D: rows in 4 groups, each row roughly a mix of its group's directions
D (144 x 10)
[[ 12  18   6   9 -13  27 -13  12 -36  46]
 [-21  27 -46   7  -6  -8 -17  17 -24 -26]
 [-12  -5  -6   5   3  43 -40  23 -24  22]
 [  7   4 -16  -3 -22 -42 -36   4 -16 -33]
 [ -7  29 -46  11  -3 -26 -22   4 -26 -16]
 [ 25  11 -16 -45 -33  -9 -14 -15 -23  -6]
 [ -3  -6 -19  -1  30 -45 -10   0  -7 -41]
 [  3   3 -22  -2 -32  38 -44  14   9   8]
 [-23   1  -3 -14  19 -25   6  12 -35 -46]
 [ 11  20 -13  12  36   2  26  -3 -16  46]
 [ 20 -23   8 -45  11 -44  -1 -11   6   0]
 [-13  -7 -24 -10 -44 -16  -1 -11 -21 -40]
 [ -7   7 -19  12  50 -38 -12  -2  19 -10]
 [-17   8  11  22  33  30  39  -2   3  27]
 [  5   5   6  20  43  10  34  -9   6  40]
 [ -8  -7  16   9   2  50  23  11  29  28]
 [ 11 -23   9  -3  50 -28  14  -3  31   1]
 [ -5 -20   2 -18 -41   5 -27  11  39 -19]
 [-17  24 -12  15 -24 -26  -3  12 -31 -40]
 [-26 -21  -6  10  13  39  43 -13 -11  13]
 [ -8   0   6  32  45 -24  37   0  12   0]
 [ -5   0 -35   2   0 -14 -29  24  -2 -49]
 [ 12 -23 -13 -27   5 -36 -33 -17  16 -26]
 [ -6 -31  55  -1   6  -5  16 -14  25  -8]
 [  6 -11  18 -50 -24  34 -17  -4  13   6]
 [-25 -30  21  19 -11  35  21   9 -18 -27]
 [ -1 -14   2 -16 -30  25 -46  -9 -24 -22]
 [ 12  13  20  10  37 -23  46 -10  -2  18]
 [ -5 -28   3 -10   1 -25 -19   4  27 -50]
 [-11   8   5  34  18   7  41  -1  19  37]
 [ -5 -15  33 -14  31  -1  42 -16  25  11]
 [ 14  30 -24  22   9 -34 -10   2 -37  17]
 [  0   4 -17   0 -49  32 -31   3 -23  -3]
 [-16   6 -53  17 -22  23   4 -12 -25  -2]
 [ 36   7   9   2   2  40  -3  20  -5  41]
 [ -8 -10  53  -9  22  16  20  -9  23  19]
 [ 15 -13 -22  -2 -25 -26 -17  24  40 -23]
 [  4   4 -10 -12 -29  23 -55  -4 -22   6]
 [ 12 -25 -19 -11  -2  46 -18 -16  14  32]
 [ 14  11  27 -21 -49  11 -19 -13 -27  -1]
 [ -1   6 -51 -10 -19  -6 -34  15  16 -21]
 [  5  24 -41   6 -26   2 -32  17 -23 -17]
 [-18 -25  36  10  20  27  38   5  16  -3]
 [ 16  29 -14  29  12   1   9  -6 -20  49]
 [  6  20   5  35 -17  42   6  21  -6  31]
 [-20   6  -6  -6 -30  50  12   2 -34   6]
 [ 19  33  10   6 -27   1 -26   0   3  47]
 [  1   8 -17  27  49 -22  26   6   9  20]
 [  1  21  -8  33 -39 -16 -30  -1 -30  -8]
 [ 10   7 -18 -15 -27 -36 -34  -2 -25 -27]
 [ -6 -31  37   0  21  -8  11 -24  17 -36]
 [ 18  30 -32  30   1 -20 -18  13 -27  18]
 [ 17 -11 -21 -17  -8 -38  -1  19  37 -28]
 [-21  -5  40 -39  10  25  20 -18   5 -11]
 [ 13 -15 -14   7  -8  42 -27  -1  20  40]
 [ 14   8  11  11   2  36  21 -16   7  51]
 [-15 -13  56  -3 -30  23  13  -3  -1   1]
 [ -3 -23  11 -53   4  30  -2 -25   2 -13]
 [  1  30 -44  21 -14  11 -20  15 -27  15]
 [  9  20 -10  19 -45  12 -29   8 -34   7]
 [  8 -20  13 -31  49 -31  -1  -4  13  -7]
 [ 17  25 -35  17  23 -39  10   0   6  24]
 [ 19  11 -37  -8  17  24  -6   7   9  47]
 [ -6  -1   6   3  35 -13  49 -23  24  13]
 [-14  20  25  -6  22  38   7 -12 -26  33]
 [ -1 -10 -26 -13 -29 -28 -27 -24  14 -34]
 [ 10   9  20  -1  42 -10  42  -7   1  30]
 [ -3  32 -42 -18   2 -20  -1  -7 -36  18]
 [  4   7  51 -11  22  25 -16  -2 -12  30]
 [-16  19  19  10  -1  28  32 -23 -15  39]
 [ 21  16  25 -44  -1  15 -20 -10 -17  30]
 [ -8  14 -55 -13 -21  -5 -30  -1  10 -17]
 [ -6 -12  38 -34  -4  28  28 -20 -21  -5]
 [ 16   9  -5 -26 -35  39 -16   7 -31  13]
 [ -8  16  13   6  21  37  17   2  15  49]
 [  6  -7 -41 -37 -10 -15 -19  -7 -15 -33]
 [-11 -20  -1  29  24 -16  32   2  43 -14]
 [  4   3   7  35  -7 -51  -2   8 -22 -27]
 [-34  21 -33  12  18  34  20  16   9  13]
 [ 25   5   8  39  28 -11  21  -2  13  37]
 [ 14   0   1 -14  15  35  27  -9  13  49]
 [-23  22  17  -2  19  17  44   5  27  23]
 [ 24  -7 -43   0 -24 -10 -39  19  10  -8]
 [-18   1  21  28  43 -12  -5   4  40   5]
 [ 20 -10  25  26 -41  11 -31  21  11  -4]
 [  5   3 -31   0 -18 -38 -11   6 -24 -42]
 [  3  -2  -3 -39 -14   8 -38  -8 -37 -23]
 [ -5  11  28  48  -1 -16  29  -2  27  12]
 [ -9  -7  -8 -13 -29 -14 -38  19   0 -44]
 [ -5  16 -18  36 -30   4 -34  11 -33  -5]
 [  1   7  16   6  35  16  40 -15 -13  37]
 [-18 -14 -25   5 -43  14 -31  -2 -17 -27]
 [ -3  -4 -42 -11 -35  34 -27   5  12  -6]
 [-15  -4  35  35   5  37   6  16  -2  29]
 [ -2 -14  -5  27  25  16 -12 -18  49  22]
 [-23  -2  18  -1  45  23  32  -9  10  24]
 [ -6   2  -7  -9 -30 -31 -31  15 -13 -42]
 [ -9 -20   6  12 -51  39  14  11  -8  -7]
 [-15 -38  -8  -2  34 -12  -8 -19  38 -16]
 [  2 -37  33 -15 -17  -1 -13  -4  37 -25]
 [  1  29 -29  31 -14 -25 -14  19 -32  -9]
 [ 33   0  -2 -36  13 -37 -14 -27 -17   9]
 [-11 -13  -2 -17 -42  21 -42   3  10 -23]
 [  0  28  11   0 -27  -1  36  26 -39  -5]
 [-24 -16   5 -19  32 -16  23 -12  39 -23]
 [ -3  12 -20  28   0 -49  24   5 -17 -24]
 [ -3  26 -16  29  29  28  25  -2 -17  31]
 [ 40   2 -14 -16 -21 -11 -42 -12  26   3]
 [  8  -4   9  12  42   0  32 -16  32  29]
 [  3  -4  21 -34 -43  25 -32  -7  -4  -9]
 [-26   4  18  -8  15 -17  54 -14   2 -22]
 [-21  22  23  20  24 -32  25  17  25 -13]
 [ 40   1  15   7   3  24  10 -13  -3  50]
 [ 10   4  13  23  35   7  29  -1  36  31]
 [ 24  -4  27 -15  -7  -2 -57  16  -5  -2]
 [-12  -5   1   6  31 -23  11 -25  52  -3]
 [-12 -16  44  -7  -7  35   7   3  37   9]
 [ -8  -2 -11 -20 -42  24 -28  12 -30 -21]
 [  2 -13   8 -32 -45   0 -26  -4  -4 -35]
 [  1  11 -36  14 -26 -26 -41   2   9 -22]
 [-18  16   8  20  37 -19  26 -18 -37  -6]
 [  9  -3 -15 -50 -31  -3 -22 -15 -15 -21]
 [ -8   8  -6  46  -3  16  38 -13 -17  29]
 [ -3  31 -33  37  11 -19  25  11 -16  18]
 [ 10  28 -36  20 -11 -11 -29  18 -35   4]
 [  2  15 -17 -16   7 -10 -64   2  10   8]
 [ -3 -12  34 -23  36   3  36 -21  10  13]
 [  2  -5  -2 -33 -44  21 -39  -2  -4 -11]
 [  5   3  31   7 -19  42  13  10 -15  39]
 [ -5 -17  -3  -9 -19 -33 -32  13  11 -46]
 [ 18  32   3  16  31 -40  14 -10  -1  28]
 [-11 -27 -17  -6   0   4  29   6  54 -15]
 [ 14  12  -9 -42  -7 -24 -40 -18  -8 -19]
 [  5  12   9  13  52 -18  28  -1  13  28]
 [-10 -13  44   0  34  21  27   2  21  15]
 [ 13 -16  -9  11 -19 -21 -47  24 -20 -24]
 [  8 -11   0  10  31 -48  31 -17  21  -6]
 [ 10  23 -39  30  16  12  -1   5  14  39]
 [-14  -9   9 -30  20  28  39 -19  26  14]
 [ 14   8  47 -28   1  26   2  -9 -24  26]
 [-22 -22  -9 -18  -1  -9 -46  -3  16 -36]
 [ -4 -11 -23  28  22 -12  54   7 -10  -8]
 [ 30  -3   7   6  38   5   6 -16  24  43]
 [-10  -1  31  -5  29 -28  46 -14  -4 -11]]

the one row of each list that fits no group (the others fit one group, some only roughly)
  * Q675: [ 20  -9  -3 -40   1 -46   2 -10   8 -29]
  * Q578: [-20  35  -5  11   2  22  25   2 -45  17]
  * Q515: [ 13 -15 -25  11 -35   6 -50   8   2 -14]
  * Q993: [-20 -11  35 -16 -31  42  18   0  11   6]
  * Q583: [ 11 -29  30  12  18   3  14  -4  42  30]
  * Q206: [  3  17 -10  -8 -47 -19   3   1 -39 -24]
  * Q887: [  3   7 -15  15  53   8  29  -3   9  29]
  * Q417: [  2  13  18   4  52 -24  12  -9  29  19]
  * Q614: [-12  -9  56 -10   2 -22  16   1   9 -30]
  * Q71: [ 10   7  -3  -5  43 -43  29 -12  19  -1]
  * Q880: [-14 -16 -12   5  14 -36   2   5  -5 -55]
  * Q721: [-18  -6  -1  26 -12  56 -16  17   9  15]
  * Q849: [-17   0   4  55  11 -10  38   6  -8 -10]
  * Q856: [-16  30 -18  29 -18  27 -21   8 -32  17]
  * Q794: [-1 10 -5 25 19 40 24  2 16 41]

Q880
  * Q74: [ 26   0  23  10 -28  28 -38   9 -24  16]
  * Q817: [  3  14 -40  11  35 -42  -7   1  15  -1]
  * Q703: [  6 -11  41  11  11  27  29  -2  11  38]
  * Q420: [ 21   7 -40   6 -12   0 -47  13 -22   2]
  * Q729: [  9   8 -35  37 -18  19 -29   7 -13  26]
  * Q471: [  8   1 -35 -11 -27  -9 -23  -3 -43 -23]
  * Q981: [-28  12 -33  24  26 -34  -6   1  10 -25]
  * Q943: [ 36   2 -20   6  24  -4   1  -3  23  48]
  * Q975: [ 28   7  -9 -13 -43 -18 -39  -9 -17  -7]
  * Q105: [-2  0 50 16  5 15 31 -1 26 24]

Q74
  * Q837: [-19  -5  23   6  42  10  33  -1  35  12]
  * Q863: [ -4  -3  26  20 -18  38   8  10 -44  15]
  * Q902: [-28  -1  27  -2   8  39  41 -12   7  14]
  * Q586: [ 16  33 -38   0  28 -23  15  11 -19  18]
  * Q87: [12 10 19 19 25 17 40  0 -1 41]
  * Q792: [ -2  24 -49   7  -6  -9  -6   5 -44 -10]
  * Q297: [10 -2 -9 18 45  1 20 -6 31 36]
  * Q140: [  0 -25   4 -18 -16  46 -15  -5  37  14]
  * Q708: [ -3 -20   1  -1  21  29  32 -21  27  35]
  * Q999: [ 18   3 -43   1 -21  -5 -42   9 -24 -10]
  * Q40: [ 12  24  18  22  22   6  38  11 -14  38]
  * Q958: [ -3  22 -62   9 -18  11  -3   9 -17   3]
  * Q73: [  1  -9  33   7   2 -19  52 -18  21  12]
  * Q695: [-18  19  -7  -5 -21  -2 -11  -5 -51 -35]
  * Q528: [ 3 -6 39  8 10 22 50 -1 -3 22]

Q73
  * Q503: [ 13   8 -11 -26 -45 -11 -22  10 -24 -28]
  * Q467: [  2   4 -38   7   1  26 -51  13   7  14]
  * Q584: [ -3  -6 -17 -21 -16 -14 -44 -10 -14 -42]
  * Q438: [-30   7 -35 -12  42  19  26   2  10   2]
  * Q421: [11 12 11 35 22 13 34 -1  9 41]
  * Q254: [  2  30 -23  14 -21   9 -41  15 -35   2]
  * Q836: [-33  -9   2 -12   2 -18   2   2  -8 -59]
  * Q482: [ 14 -19 -18 -18 -26 -34 -28  -7 -13 -33]
  * Q241: [ -6 -26  -4 -18  43 -13  32 -23  22  -2]
  * Q941: [  6  -4 -21 -11 -42 -11 -42  -2   4 -31]
  * Q193: [ -8 -12 -18 -16 -33  19 -43  13 -15 -27]
  * Q597: [ -2 -18  -9 -33 -32   6 -20   7  31 -35]
  * Q595: [  1  13  -6  12 -28  18 -51  10 -32  -3]
  * Q161: [ -1  -4  -7 -15 -36  10 -54  10 -13 -20]
  * Q852: [-20 -27  25 -12  34   1  25  -4  20 -32]

Q467
  * Q646: [  6 -24  48 -22  13 -21   2  -5  30 -16]
  * Q608: [ -4   5  16  33  34  14  32  11 -19  31]
  * Q26: [  8   4  17 -19 -43  33 -29   1 -25  11]
  * Q367: [  4  13  10  35   6  33  22  13 -18  39]
  * Q957: [  6 -13  19  -5  18  19  25 -10  39  41]
  * Q79: [ -9  11 -29   5 -12 -34 -29  15 -19 -38]
  * Q530: [-18 -13   6  33  37  -2  30  14  33   4]
  * Q573: [-10   2  13   3  28 -43  36  -3  28 -16]
  * Q204: [-16 -32  40   4 -31  29  14 -15   9  -5]
  * Q139: [  7  25   6  26  21   0  16 -22 -35  37]

Q204
